Turns, then the turns between two rows, first turn first; the first pair answered
Zogop:
-.02 -.08 .09 -.10 .08 -.16 -.14 -.11 -.05 -.13 -.01 .02 .09 .01 -.20
 .15 -.30 -.06 -.24 -.02 -.12 -.18 .41 -.08 -.04 => .19 .05 -.28 -.10 .04 .11 -.10 .08 -.01 -.20 -.03 .28 .01 .03 -.14 .14
 .09 .13 -.21 .01 .24 -.10 .02 -.20 .16
.06 .13 -.08 -.22 -.18 .19 .05 .32 -.13 .26 -.16 -.10 -.20 -.01 .36 .06
 .27 .16 .34 .09 -.05 .08 -.16 -.01 .16 => -.12 .00 .33 -.21 -.10 -.08 -.05 .11 -.18 .26 -.16 -.34 -.11 -.02 .31
 .10 -.10 -.06 .18 .10 -.36 -.02 .29 .09 -.05
.13 .13 -.23 .01 .11 .09 -.07 .07 .00 -.13 -.01 .27 -.04 -.01 -.11 .08
 .21 .11 -.06 .00 .28 -.02 -.09 .00 .15 => -.04 .16 -.11 .06 -.15 .11 .10 .04 .00 .21 .00 .11 -.05 .04 .19 -.03 .22
 -.05 .27 -.10 -.01 .05 -.22 .18 .09
-.01 .08 -.20 .03 -.22 .18 .04 .10 .07 .16 -.03 -.01 -.11 .00 .09 .03
 .15 .20 .21 -.03 .00 .03 -.24 .03 .07 => -.16 .02 .09 .04 -.20 .02 .04 -.06 .03 .21 .00 -.23 -.04 .03 .15 -.01
 -.12 .05 .19 -.06 -.29 .03 .07 .17 -.09
dipez:
.02 .07 -.11 .10 .03 .10 .01 .05 .01 -.02 -.04 .07 -.03 -.16 -.01 .10
 .00 .24 .08 .03 .13 .13 .13 -.03 .25 => .02 .04 -.11 .09 .02 .09 .05 .06 -.02 .00 .02 .00 -.05 -.09 .03 .08 .01
 .29 .09 .05 .10 .10 .17 .05 .26
.17 -.02 .45 -.09 .10 -.04 -.27 -.11 -.04 -.37 -.22 .13 .08 -.13 -.41
 .14 -.18 -.02 -.25 -.08 .16 .13 .32 -.31 -.18 => .03 -.18 .51 -.16 -.17 -.17 -.05 -.22 -.08 -.03 -.07 -.24 -.01 .20 -.07
 -.09 -.20 .38 .15 .02 -.28 .01 .47 .03 -.23
-.01 -.07 .17 .01 .04 -.17 -.07 -.35 .00 .13 -.18 -.03 .26 -.11 -.01
 -.12 .17 -.20 .11 -.04 -.17 .10 .03 .15 .11 => .04 -.04 .14 .05 .10 -.18 -.16 -.34 .03 .03 -.21 .01 .26 -.21 -.12 -.09
 .15 -.29 .00 -.04 -.10 .07 .03 .04 .12
kopeg:
.13 -.08 -.07 -.10 .16 -.01 .04 -.02 -.07 -.10 .07 -.11 .02 .10 .01 .01
 -.06 .22 -.05 .09 .06 -.21 .03 -.01 -.03 => .13 -.09 -.14 -.11 .04 .05 .12 .02 -.09 .01 .06 -.11 .01 .08 .11 -.01
 .03 .23 .08 .07 .03 -.19 -.14 .00 .00
.03 -.13 .16 -.22 -.19 .09 -.02 -.15 .24 .43 .07 -.06 -.07 .00 .30 -.21
 .02 .21 .11 -.15 -.10 .38 .01 .24 -.14 => .01 -.07 .19 -.15 -.17 .13 -.11 -.05 .25 .40 .03 .08 -.05 -.20 .25 -.13
 -.02 -.04 .05 -.22 -.08 .48 -.12 .16 -.16
-.09 .04 .14 .26 -.13 -.01 -.05 .02 .10 .05 -.08 -.25 -.15 -.06 -.08
 -.15 -.04 -.18 -.13 -.17 -.26 .22 -.36 -.04 .05 => -.05 -.06 .21 .27 -.08 -.10 -.12 -.06 .10 -.07 -.09 -.26 -.17 -.03 -.16
 -.10 -.15 -.16 -.26 -.14 -.29 .17 -.18 -.07 .05

Between the rows of a pair lie 2 to 3 turns.
-.11 -.22 .23 .00 .03 -.23 .10 -.19 -.05 .12 .12 -.46 -.04 .30 .08 -.13
 -.22 .35 .11 .08 -.42 -.34 .50 .25 -.07 => -.22 .18 .15 .18 -.04 .21 -.07 .19 .00 .27 -.05 .01 .14 -.41 .09 .08
 -.12 -.65 .07 -.29 -.16 .36 -.38 -.07 -.08 -> kopeg, kopeg, kopeg
-.15 .11 -.32 .21 .18 .38 -.44 -.11 .01 -.06 -.14 .34 -.39 -.02 -.33 .15
 -.26 .03 -.19 .21 .27 .06 .31 -.56 -.31 => -.46 .16 -.13 .25 -.26 .41 -.25 -.10 -.04 .53 -.04 .05 -.39 -.03 .24
 -.04 -.21 -.03 .42 .15 -.20 .29 .05 -.30 -.42 -> Zogop, Zogop
-.15 .14 -.18 .04 -.08 .12 -.20 -.07 .00 .24 .04 -.11 .05 -.26 -.10 .07
 .27 -.70 -.04 -.10 -.02 .29 -.54 -.09 .03 => -.14 .02 .04 .06 .17 -.06 -.34 -.18 .00 -.01 .05 -.12 .13 -.29 -.37 .14
 .06 -.72 -.33 -.06 -.01 .16 -.20 -.11 -.05 -> Zogop, Zogop
.17 .26 -.17 -.07 -.11 .40 -.10 .17 -.03 -.07 -.08 .34 .14 -.14 -.05 .15
 .24 -.24 .13 -.09 .19 .31 -.46 -.18 .22 => -.10 .14 .35 .06 -.09 .17 -.21 -.05 -.08 .12 -.06 .03 .29 -.22 -.07 .19
 -.28 -.62 .06 -.17 -.27 .29 -.02 -.03 -.12 -> Zogop, kopeg
-.07 .09 .24 .09 -.05 .33 -.02 .04 -.05 .12 .17 -.07 .04 -.16 .19 .20
 -.20 -.26 -.04 -.05 -.08 -.09 -.08 -.11 -.04 => .06 .15 .08 .05 .04 .40 -.10 .10 -.05 -.04 .13 .08 -.02 -.14 .04 .29
 -.12 -.15 -.16 -.04 .16 -.10 -.12 -.22 .02 -> Zogop, Zogop
-.30 .00 .14 .15 -.15 -.06 .15 -.05 -.06 .16 .10 -.19 .15 -.30 .01 -.08
 -.06 -.19 .11 -.11 -.13 -.07 -.02 .07 -.22 => -.17 -.12 -.09 .04 -.16 -.10 .31 -.11 -.08 .01 .15 -.22 .06 -.02 .05
 -.16 .12 .34 .19 .07 -.01 -.27 .04 .13 -.09 -> Zogop, kopeg, kopeg
-.12 .07 .35 .12 .10 -.05 -.27 -.12 -.04 .10 .08 .22 .25 -.21 .04 -.30
 -.04 -.39 .07 -.12 .03 .24 -.02 -.10 -.07 => -.02 .12 .18 .09 .11 .02 -.29 -.01 -.06 .00 .06 .35 .19 -.21 -.07 -.28
 .12 -.28 .02 -.12 .23 .26 -.20 -.17 .01 -> Zogop, Zogop
-.17 -.17 .26 -.07 .07 -.20 .14 -.09 -.04 .02 .07 -.35 .00 .22 -.04 .03
 -.30 .07 .04 .12 -.44 -.31 .56 .26 -.17 => -.14 .06 -.06 -.10 -.24 .12 .29 .09 -.01 .37 .06 -.20 -.08 .22 .34 -.15
 .17 .28 .53 .09 -.36 -.09 -.13 .29 .02 -> Zogop, Zogop, Zogop
-.04 -.08 .31 -.06 .14 -.32 .05 -.20 .19 -.04 .01 -.19 .04 -.01 -.22 .14
 -.32 -.12 .01 .04 .23 -.39 .65 -.24 -.05 => .14 -.09 -.03 -.17 .02 -.24 .19 -.15 .15 -.03 .07 -.15 -.09 .24 -.06 .01
 .00 .38 .19 .14 .39 -.50 .43 -.20 .15 -> kopeg, Zogop
.05 -.04 .28 -.06 .01 .14 -.07 -.20 -.10 .14 -.14 -.16 .07 -.23 -.04
 -.18 -.27 -.28 .11 .09 -.12 .18 .06 .09 -.13 => .19 -.18 .00 -.15 -.02 .12 .08 -.23 -.10 .00 -.10 -.19 -.02 .06 .00 -.24
 -.05 .30 .16 .27 .04 -.05 .16 .14 .05 -> Zogop, kopeg, kopeg
-.15 -.16 .29 -.14 .09 -.18 .01 -.18 -.18 -.09 .03 -.20 -.15 -.04 -.09
 .05 -.18 .11 -.18 -.04 -.22 -.45 .27 .16 .01 => -.03 -.18 .14 -.14 .04 -.17 .05 -.13 -.16 -.12 .09 -.15 -.16 .06 -.02
 .00 -.11 .40 -.09 .06 -.14 -.52 .26 .19 .12 -> kopeg, Zogop
-.23 .15 .11 -.14 -.04 .16 -.39 .31 -.17 -.18 -.22 .46 .19 -.50 -.39 .20
 -.05 -.70 -.09 -.12 -.10 .29 -.37 -.36 -.03 => -.34 .08 .31 -.11 -.06 .09 -.42 .23 -.21 -.08 -.23 .37 .24 -.51 -.38 .20
 -.17 -.77 -.05 -.11 -.32 .31 -.22 -.29 -.10 -> Zogop, Zogop, Zogop
-.07 .29 .16 .12 -.02 .12 -.03 -.06 -.04 .17 -.11 -.01 -.04 -.22 -.02
 -.07 -.22 -.26 -.07 -.06 -.20 .11 -.18 -.07 -.11 => .11 .32 -.13 .07 -.01 .24 .01 .02 .00 .03 -.13 .17 -.12 -.16 -.02 -.12
 .03 -.01 -.02 .02 .09 .11 -.38 -.20 .10 -> kopeg, Zogop, Zogop
-.02 .08 .20 .09 .08 -.04 -.19 -.09 .09 -.07 -.16 -.01 .12 -.29 -.12 .17
 -.21 -.57 -.26 -.10 -.02 .15 .03 -.05 -.11 => .01 .19 -.07 .07 -.13 .18 -.08 .11 .11 .07 -.19 .12 .06 -.27 .12 .09 .11
 -.46 .03 -.12 .14 .27 -.45 -.06 .08 -> Zogop, Zogop
-.05 .24 -.13 -.02 .02 .16 -.05 .12 .12 -.06 .09 .24 -.08 -.15 -.04 .05
 .13 -.15 -.01 -.10 .25 .19 -.21 -.17 .11 => .05 .01 -.09 -.08 .07 -.09 .08 -.05 .12 -.13 .16 .00 -.17 .19 -.10 -.07
 .04 .34 -.01 .12 .14 -.17 .30 .01 .07 -> kopeg, kopeg, kopeg
.09 .01 -.28 .06 -.05 .19 .08 .06 -.01 .11 .03 .15 -.04 .07 .12 -.02 .26
 .21 .25 .12 .02 .11 -.44 .02 .15 => .00 -.16 .23 .08 .22 -.18 -.03 -.14 -.07 -.02 .01 -.11 .07 .05 -.15 .04
 -.28 -.04 -.14 .10 -.28 -.10 .31 .08 -.11 -> Zogop, Zogop
.19 -.16 -.17 .07 -.15 -.11 .15 -.19 .15 .06 .09 -.10 -.10 .32 .12 -.11
 .03 .59 .15 .02 .17 -.18 -.13 -.03 .03 => .12 -.29 .04 .10 -.03 -.22 .06 -.30 .12 .04 .10 -.18 -.08 .34 .02 -.09
 -.20 .44 -.03 .03 .05 -.28 .22 -.03 -.12 -> Zogop, Zogop
-.22 .02 .06 .14 .07 .02 .09 -.27 .25 .04 -.01 -.03 .11 -.17 .08 .36
 -.14 -.39 .10 -.11 .21 -.10 .09 -.37 -.05 => -.01 .06 -.26 .08 .09 .11 .15 -.21 .28 -.10 .00 .05 .06 -.06 .11 .30 .06
 -.09 .15 -.07 .45 -.14 -.08 -.43 .12 -> Zogop, kopeg, Zogop
-.27 .18 -.04 -.01 .17 .27 -.04 -.01 .13 -.03 .17 .10 .39 -.17 .00 -.05
 -.06 -.51 -.22 -.20 -.07 -.09 .03 .10 -.18 => -.22 .24 -.20 -.05 .06 .37 .01 .09 .16 -.01 .16 .19 .35 -.18 .05 -.07
 .11 -.44 -.13 -.20 .05 -.03 -.18 .04 -.07 -> Zogop, Zogop
.15 .05 -.32 -.09 .13 .17 .03 -.03 .11 -.06 -.19 .01 -.16 .09 -.13 .00
 .52 .35 -.05 .13 .35 -.16 -.13 .00 .35 => -.28 .07 .15 .01 -.17 .15 .13 -.11 -.01 .46 -.14 -.31 -.07 -.07 .26 -.07
 .27 -.21 .30 -.11 -.27 .09 -.27 .23 .14 -> dipez, kopeg, Zogop
.05 -.07 -.01 -.27 .07 -.21 .47 -.12 -.08 -.14 .10 .13 -.47 .00 .19 -.04
 .15 .39 .05 -.16 .15 .29 -.03 .14 -.17 => -.02 -.12 .14 -.24 .16 -.32 .43 -.21 -.10 -.19 .10 .01 -.44 -.03 .12
 -.01 -.05 .27 -.10 -.17 .06 .22 .19 .17 -.29 -> Zogop, Zogop
-.10 -.25 .18 .09 -.08 -.16 .17 -.29 -.10 .10 .20 -.28 -.04 .14 -.05 .00
 -.26 -.07 .09 .00 -.24 -.03 .19 .25 -.13 => -.11 -.11 .03 .14 -.27 .04 .23 -.12 -.05 .25 .18 -.19 -.01 .02 .16 .01
 -.06 -.22 .30 -.11 -.13 .20 -.22 .18 -.05 -> kopeg, kopeg
.02 -.25 .09 .15 -.17 .09 -.17 -.02 .08 -.01 .00 .00 -.32 -.10 .14 .18
 .04 -.02 -.05 -.32 -.51 -.15 -.22 .16 .00 => .10 -.24 -.06 .13 -.16 .18 -.17 .05 .12 -.11 -.02 .12 -.36 -.09 .09 .22
 .21 .05 -.11 -.30 -.29 -.16 -.33 .10 .08 -> Zogop, Zogop, Zogop
-.01 .30 .05 -.06 -.02 -.13 -.31 .03 .30 -.02 -.13 .19 .09 -.13 .11 .24
 .03 -.54 .03 -.28 .07 .40 -.19 -.04 .15 => -.03 .24 .16 -.03 .04 -.18 -.33 .01 .31 -.11 -.14 .11 .13 -.12 .04 .25
 -.06 -.60 -.05 -.23 .06 .38 -.02 -.06 .07 -> Zogop, Zogop
-.11 -.19 .19 .05 .28 -.43 -.22 -.12 .02 -.25 .06 .03 .06 .15 -.27 .07
 -.36 .18 -.24 .21 .11 -.16 .46 .00 -.09 => -.06 -.17 -.07 -.04 .09 -.33 -.01 -.11 .02 -.06 .14 .02 -.10 .44 -.01
 -.08 -.01 .74 .14 .31 .12 -.25 .18 .11 .12 -> kopeg, Zogop
